In the data rows, the value 128 means zero.
Here are some rows, each followed by its group. Groups can overlap.
[121 145 147  99 110 146 162 133 104 134  80 162 177 180 162 147  95 148
 114  73 109 137 187  96 168 148 129 129 170 121  80 125] 1
[ 96  90 108  81  89 123 111 110  93 106  90  64 148 138 137 112  85 118
  92  99 114 122 131  80 128 131 124 107 103 115  76 136] 2
[ 92  75 103  98 123 121  47  91 114 118 112 111 143  52  93  71  94 113
 160 139 112 130  33 142 111 121 121 139  68 121 116 133] 3
[219 105 120 185 196 105 123 102  92 174 197 110 184  93 142 156 150 197
 112 170 224 162 119 118 146 115 191 112 108 100 167 147] 4
[ 89 102  96 114 112 102 159 117 121 112 124 117  89 127  70 139 171 132
  87 104 106 100 133  81  91 112  97 118 112 100 137 187] 3
[172 125 130 142 182 104  97 138 109 119 150 100  91 136 110 124 190 163
 150 104 152 128 149 142 135  89 143  95  94  86 152 111] 4
[ 92  92  98 136 111 142 125 135 117 139 115 128 105  85  58 135  68 113
  64 114 102 127 125  60  71  95 114 153  52 122 132 165] 3
[166 173 151 176 143 191 161 152 188 118 165 152 167  31 185 148  92  76
 117 110 145 186 121 151 155 153 156 132 108 155 107 107] 3
[105  88 100 102 142  90 108 149 116  95 118 105  96  98  78  73 175 124
 151 138 103  99 108 130  94  97 100 120 133  87 132 121] 1
[ 77 105  85 127 119  89 101  89 118 104 122 119  85  96 106 119 131 127
 135  99 113  96 114 108 114 122 100 140 146  95 129 146] 2
[167 154 118 144  93 126  77  88  97  90 157 113 146 173  83 150 174 121
 162 148 156 103  89 170  94 146  97 118 145 154 123  82] 5
[109  84  99 156  99 135 174 102  97 139 113 107 127  96  95 126  86 131
  38 147 102  91 138  61  97  91 101 115 114 109 115 255] 1
[149 132 193 141 193 141  80  67 156 139  86 114  72 156 226 120 197  76
 173 162 126  98 117 157 137 236 168 152 153 156 188  81] 6
[124 128 109 137 181 102 131  49 107 174 147 110  83 155  82 154 115 159
 128  67 160 125 148  99 103 117 135 136  75  90 149 122] 4
[109  88 113 151 108 158 119 132 128 107 118 127 126  86 117 122  58 112
  64 111 119 142  78  95 109 103 125 132  37 137 132 189] 3
[112 124 185 134 100 175 187 200 191 129  98 238 150 180 130 144  94 191
 185 109  97 190 240 188 205 142 176 199 231 140 146 187] 2
[ 89 147  93 104 122  89 126 111 133 113 123 113 105 104 127 100 122 124
 151 125 100  96  85 104 104 110  92 146 144  82 133  81] 3
[183 255 189 249 208 239 255  61 230 249 210 197 198 149 252 218  55 119
  96 205 213 228 255 185 132 225 179 176 137 191 126 119] 3
[105 129  98 109 125  94 129 144 111 113 124 110 111 103  81 120 176 135
 106 142 104  97 129 102  83  93 105 118 119  93 135 129] 6
[ 98 114  97  99 137  88 128 123 111 117 124 107  99 115  82 104 148 128
 117 103 108  97 117 103  80 100  98 123 108  92 137 113] 4
[195 150 172 137 132 251 255 255 255 214 151 255 132 189 111 192  73 180
 210 187 182 249 212 168 255 209 255 255 255 239 133 172] 1
[118 131 105 101 146  79  97 140 128  85 130 102 113  93 123  79 188 128
 171  82 114 101  76 140 121 103 103 110 137  91 135  55] 5
[168 101 221 114  99 150 116  77 102 194 146 128 144  93 139 191  91 118
 180 151 121 139  87 138 141 153 131  93 159 182 139 154] 7
[155 184 113 189  97 138 140  87 130  99 160 131 141 146 155 151 128  97
  98  91 164 143 149 156 134 133 133  91  92 142 118 109] 5
[ 88 150  92 122 121 104 173 119 120 119 125 116  79 155 101 132 125 125
  99 108 102 101 140  53 103  97  91 120 130  93 140 123] 3
[120 120 146 126 135 134 108 103  66 171 118 117 137 135 112  93 122 151
 122 132 107  98 123 121 126 107  93  74 147 100  93 194] 1
[ 72  96  92 102 117  93  84 121 116 117 109 114 108 128  97  92 139 128
 114 121  95  99 107  90 118 117 106 132 105  99 124 104] 3
[108 106 104  99 133  90 134 123 133 110 122 106  90  73  76  96 172 124
 161 119 108  97 102 135  95 102  96 133 145  86 135 152] 3
[238 149 131 209 218 105 102  95 104 154 207 117 145 128 154 178 189 202
 151  88 229 165 154 127 168 131 192  98 151  97 170  93] 4
[102 109 113  63  94 107  85 114  83  89 100  58 170 115 143  96 141 116
 147 153 122 119 108 145 127 126 119  92 155 100  69  95] 1
[125 126 104 118 170 102 117  49  97 162 142 104 102 164 101 119  97 155
 153 116 149 126 112 109 117 114 131 137  68  88 142 107] 4
[ 66  87 123  76  86 118  93 144 112  84 112  80 120 161 138 101 128 111
 114 105 123 117 102 123 120 117 108  67 113 110 102  72] 2
[ 99  77  91 125 126  99 133 142 117 118 116 116 125  93 101  96 102 132
  85 146 101 100 111  80  96  93 109 145  84 104 136 168] 3
[127  90 116 110 110 132  82 195 115  92 119 114 145  63  96  94 142 121
  84 148  98 131  78 103  96  84 121 114  47 120 132 134] 3
[ 82  83  91 119 115  99 153 137 133 135 120 119  79 100  93 126 110 126
  83  71 110 101 115  68 114  99  98 143 103 105 142 162] 4
[ 91 135 103 121 148  87 106 126 106 119 121 109  83 115 108  98 154 126
 134 115 112  99 113 121  97  99  99 112 139  89 136  68] 5
[ 85 113  96  93 126  92 128  97 125 111 129 108 101 125 104 102 162 130
 147 106 112 103  94 107 113 122  94 110 122 105 132 133] 5
[ 68 100 115  72  90 128 115 152 122  64 117  85  97 190 130 104 133  96
 147 120 110 117 119  98 115 128  94  70 138 100  96  53] 2
[145 150 104 175  89 137 120 117  85 104 141 124  94 162  97 163  73 115
  70 131 138  97 136  97  67 116  99 146 121 153 127 107] 5
[132 105 153 125 132 124 118 107 130 169  73 111 117 108 147 119 178  81
 100 190  92  99 124 120  98 138 151 123 103 142 164 135] 6
[107 128  95 126 129  93 121 142 120  96 127 108 106 123 123 100 154 131
 107  91 117 101 110 111 108  94 108 113 128  98 140 100] 2
[111 147 136 119 139 134 100 101  61 209 113 125 140 107 111  90  93 152
 145 164 100 102 103 109 134 113  95 100 170  97  81 147] 1
[151 104 104 163 153 123 186 116 117 171 139 118 118  90  84 190  89 163
  32 102 159 128 160  59  94  80 144 141  59 105 159 167] 4
[143 134 153  92 108 140 146 171 113 128  84 153 177 107 136 150 143 155
 130  93 126 133 195 126 177 125 138 127 209 116  82 162] 1
[228 240 121 234 139 142 187 178 178 170 191 146 196 145 202 217 103 127
  94 218 245 153 184 185 139 135 145 102 112 209 169 141] 5
[128 145 140 131 119 160 125 159 138 106 130 116  96 120 105 117 146 113
 106  83 112 153 106 119 119 102 123  91  56 139 134 150] 3
[143 186 101 181  99 125 111  80 109 134 153 130 125 170 148 147  76 104
  99 128 164 134 136 154 118 128 122 117  77 149 121  87] 5
[ 76 119  95 115 126  93 138 107 120 140 122 118  94 127  95 121 115 123
 116 122 103  97 123  91  84 109  89 135 129  91 137  92] 2
[ 94  97 106  53 105 106  87  86 102 103 103  61 148 127 135  92 136 109
 198 110 118 122  98 141 142 150 110 106 162  97  66  71] 2
[183 108 225 128 108 149  98  88 108 148 154 129 118 118 131 186 142 124
 189 100 131 134 108 144 161 149 129  82 172 170 139 200] 7
[134 150 162  58 132 116  85 149  94 135  88 152 201 130 156 101 154 166
 195 133 117 129 147 143 182 148 125 124 191  99  75  82] 1
[146  65 171 154 164 142  92 115 153 121  68 118  94  97 224 115 151  65
 119 191 125  95  93 139 139 175 160 147 129 151 182 159] 6
[ 79  94 105 102 128  89 102 113 118 116 119 118  86 151 107 105 132 128
 131 113  95  96 105  95 109 119  84 129 107  86 136 121] 2
[ 93  96  96 101 132  86 108 122 123 108 127 115  85  99  91  96 131 124
 150 116 105  95 114 111  92 116  94 144 125  90 136 125] 2
[193  94 170 108 113 213 186 243 218 134  91 192 144 107 142 173 109 120
 214 166 174 218 151 213 232 168 236 171 229 222  92 178] 7
[169 101 188 160 168 148  97 149 164 150  80 113  87  79 218 134 183  78
 106 174 128  98 126 128 140 185 173 163 145 166 190 129] 6
[202 184 116 195  85 141 116 125 100  71 171 114 159 146 136 174 145 122
 119 159 178 109 110 165  98 120 110  98 155 176 138  82] 5
[ 98 101 100 114 128  91 113 144 114  97 128 112 115  98 122 109 148 128
 107 123 117  98 111  93 117 101 103  97 124  98 137 102] 5
[132  89 169  90 115 109  79 157 134 117 129 131 122 130  79 147 168 155
 163  86  93 103 118 185  94 105 109 146 106 143 165 146] 7
[172 104 211 125  88 154 113 104 108 153 142 125 117 114 129 193 114 121
 158 130 124 134 112 147 138 135 127 104 173 176 147 191] 7
[118  88 105  90 135  81  90 140 137  84 121 100 122  48  93  66 201 130
 174 109 113  97  63 161 118 103 111 130 124  89 129 146] 3
[141 140 148  93 114 140 141 157 102 151  82 156 183 128 146 142  91 160
 117  96 114 128 178 103 154 134 136 145 167 114  76 150] 1
[138 151 108 125 108 112  88  83  80  85 148 117 117 174  78 121 170 121
 157 134 116  96 101 129  88 145  89 125 122 136 113  73] 5
[164 100 203 115  90 164 145 114 103 176 120 121  84 160 129 198  75 102
 128 103 112 145 138 107 146 141 144  73 151 179 114 186] 7
[228 120 129 195 202  95 107  63  78 187 213 111 146 151 103 170 204 204
 152 142 230 167 161 146 136 133 191 109 150  90 168 169] 4
[140 150 110 183  94 137 114 101 126 102 152 136 134 123 141 147 100  94
 103 136 159 140 142 163 130 134 132 107  95 142 112 133] 5
[ 75 123  92 112 118  93 112 130 117 114 115 117  92 137 120 103 115 122
 112 123  93  99  97  78 118 107  94 133 116  93 130  93] 3
[ 77 107  83 108 115 103 162 136 121 151 116 123 102 113  84 122  92 121
  82 150  88 100 122  41  78 102  93 160 100  99 134 121] 4
[145 102 106 141 116 109  44 101  87  51 135 106 101 141  92  81 153 114
 178 102 131  93  73 183 118 119 101 135 140 128 110 109] 5
[100 126 129  62 113 118 112 116  89 112  98  84 165 172 146 123 125 121
 134 116 113 128 150  98 141 143 120 102 130 113  67  70] 2
[170 124 130 149 196  99  94 100  88 158 158 109 105 174  90 140 180 178
 133 121 167 140 162 117 125 107 152 104  87  85 154 114] 4
[207 177 184 113 130 238 254 247 255 173 144 255 149 219 141 156 119 181
 223 166 174 247 182 194 255 203 255 255 236 243 129 171] 1
[100  99 103  88 128  83 100 140 119  91 129 108 107  74  86  93 204 128
 157 136 113 100  89 122 122 110 100 111 137  89 133 134] 3
[142 104 156 137 140 119  88 107 149  99  81 112  87 126 174 111 216  76
 152 132 104  94 114 161 128 150 136 111 151 126 165 122] 6
[113 119 120 132 114 128 103 127 128  95 127 114 114 114  77 109 152 117
 113  90 121 126 105 141 104  84 110 105  97 110 135 148] 3
[110 116 181 118 109 157 152 197 155 166  90 218 189 162 160 140  78 191
 148 146  85 175 222 169 193 125 170 177 184 151 132 146] 2
[191 112 178 135 117 232 255 235 223 188  97 218 156 112 144 206  57 133
 168 181 174 232 185 182 221 182 249 205 201 245 111 203] 1
[196 143 195 124 137 223 215 235 218 171  98 212 157 180 168 169  98 134
 204 158 171 233 176 209 247 183 246 194 211 239 110 137] 2
[135 132 106 127 180  97 114  68  99 167 146 106 115 135  97 124 135 159
 147 123 153 127 123 116 108 109 137 131  81  89 143  87] 4
[109 132 100 106 132  84 107 137 132  88 127 108 125  72 129 105 156 129
 134  95 119  97  79 120 118  98 100 114 142  93 137  61] 6
[115 117 169 122  96 129  92 132 119 123 131 142 131 138 141 189 106 159
 116 115 111 112 130 154 111 121 116 126 115 175 172 137] 7
[186 127 121 159 205  94 103  42  78 185 179 102 148 120 116 145 146 187
 154 155 205 151 132 133 122 125 175 100 110  92 155 112] 4
[ 95 104 110 100 139  87  94 104 105 106 112 102  93 139  86  64 167 127
 159 131 100  98 112 139 102 104 104 110 116  86 128 128] 6
[124 148 132 172 130 158 146  77 136 182 150 152 159 107 138 143  52  82
  88 182 149 162 138 158  98 161 143 155  52 139 106 141] 5
[ 79 101  96  90 140  80  86  96  98 122 118 108  86 134  88  73 137 132
 149 126 105  97  91 120  98 116 100 139 103  89 131 145] 1
[215 219 123 222 156 131 124 142 157 172 189 141 187 191 185 181 129 132
 139 236 246 152 182 223 146 159 145  93 107 207 161 142] 5
[132  93 155  56 115 151 159  98 115 199  73 128 144 160 110 130  62 104
 168 106  83 150 145 133 135 151 156 134 148 144  57 142] 1
[150  98 126 142  97 122  75 113  75 104 142 117 147 193  91 106 120 122
 112 197 130 101  87 144 102 117  93 126  85 151 123 133] 5
[152 215 156 179 168 177 149  82 161 188 175 157 159 143 183 136  72  91
 135 171 147 183 165 180 119 188 149 162  77 139 106  77] 3
Which 3 groups are nearest to each row below, nearest first, going by the distance to the centre of the group?
[ 84 112  95 116 123  94 108 124 117  97 119 117  97 129 130 106 123 126
 112 125 102  94  99 102  91 114  91 134 115  92 135 117] ~ 3 2 6
[142 160 146 178 140 186 136 129 164 127 160 153 139  49 176 141  66  69
 119 133 145 177 148 153 135 156 151 139 119 146 103 127] ~ 3 5 1
[103 119  98  89  78 131 169 157  86 119 102  71 177 124 139 141  70 115
  46 177 104 122 139  30 104 111 119  96 108 116  85 110] ~ 3 2 5
[231 235 126 241 164 142 165 152 180 204 199 155 225 126 200 213 116 143
 132 255 253 162 206 224 129 175 162 122 116 209 169 159] ~ 5 7 1
[111  94 111 115 129 115  81  90  88 120 114  89 123  90 133  71 133 127
 146 126 111  93  79 123 138 115 100  83 149  93 105 144] ~ 3 2 6
[104 102 108 105 131  87  92 156 106 104 125 113 125 105 112  97 164 135
 125 171  99  97 110 106 106  99 101 108 115  92 135 109] ~ 3 2 6
Which 4 groups are nearest to each row below, nearest first, going by the distance to the group's nearest row?
[ 83 115 104  91  89 127 125 113  79  90 104  80 162 177 166 153  91 110
  71  90 123 124 172  76 117 144 122 107 123 124  71  77] ~ 2 1 3 5
[ 92 128 101 131 129  95 110 112 117  85 117 111  78 179 128  91 142 130
 113  58 110 100 127 107 119 101  98 108 124  99 136 108] ~ 2 3 5 4
Which 3 groups are nearest to each row below, nearest first, going by the distance to the group's nearest row?
[135 107 152 134 144 128 117 149 131 146  74 116 116  91 176 123 158  76
  94 227  90  94 117 108  93 125 140 115 119 138 165 108] ~ 6 5 3
Which 3 groups are nearest to each row below, nearest first, going by the average distance to the group's rows?
[144 175 122 151  96 136 137 128 115  96 147 129 146 119 120 130 132  97
  76 121 135 141 120 130 115 113 129 105  57 127 113 119] ~ 5 3 4
[166 162 113 157  98 126 111 118  84  72 153 110 130 143 117 144 152 121
 118 123 139 100  99 137 107 117 102  99 130 145 125  79] ~ 5 6 3
[162 228 186 226 215 240 244  56 227 255 208 205 214 112 234 208  39 103
 132 255 192 233 234 170 142 246 178 189 154 184 106 110] ~ 7 5 1
Group 3 spreads out most along one direction. Which 3 other groups' directions of most spread are closest to that one, closest first?
5 1 2
Which 4 groups are nearest to each row below, nearest first, going by the distance to the centre of the group?
[156 119 186 167 164 164 157 104 160 161  96 121  86 156 226 177 172  80
  83 192 138 102 159 111 128 204 165 124 147 174 204 141] ~ 6 7 5 1
Which 4 groups are nearest to each row below, nearest first, going by the average distance to the group's rows?
[221 255 116 233 166 138 139 114 164 202 192 144 187 226 201 199 107 141
 147 238 250 157 203 222 127 173 151 102 121 206 166  91] ~ 5 4 7 6
[118 139 137 138  97 115  81 169 103 105 124 142 150 119 152 164 108 157
  81 138  87 100 126 110 112  96 117 136 105 148 161 113] ~ 5 3 6 2
[200 116 202  97 133 234 250 219 230 201 110 233 113 185 109 165 107 149
 215 174 173 234 174 214 238 199 247 233 216 234 109 233] ~ 7 1 2 6
Which 3 other groups have their centres nearest to the centre of group 7, nearest first?
1 2 5
Group 1 spreads out most along one direction. Which 3 other groups' directions of most spread are closest to that one, closest first?
2 7 3
Group 2 spreads out most along one direction. Which 3 other groups' directions of most spread are closest to that one, closest first?
1 7 3
Which 3 other groups have their centres nearest to the centre of group 3, nearest first?
2 5 6
Which 3 other groups have their centres nearest to the centre of group 2, nearest first?
3 1 5
Which 3 other groups have their centres nearest to the centre of group 5, nearest first?
3 2 4
Which 3 other groups have their centres nearest to the centre of group 4, nearest first?
3 5 2
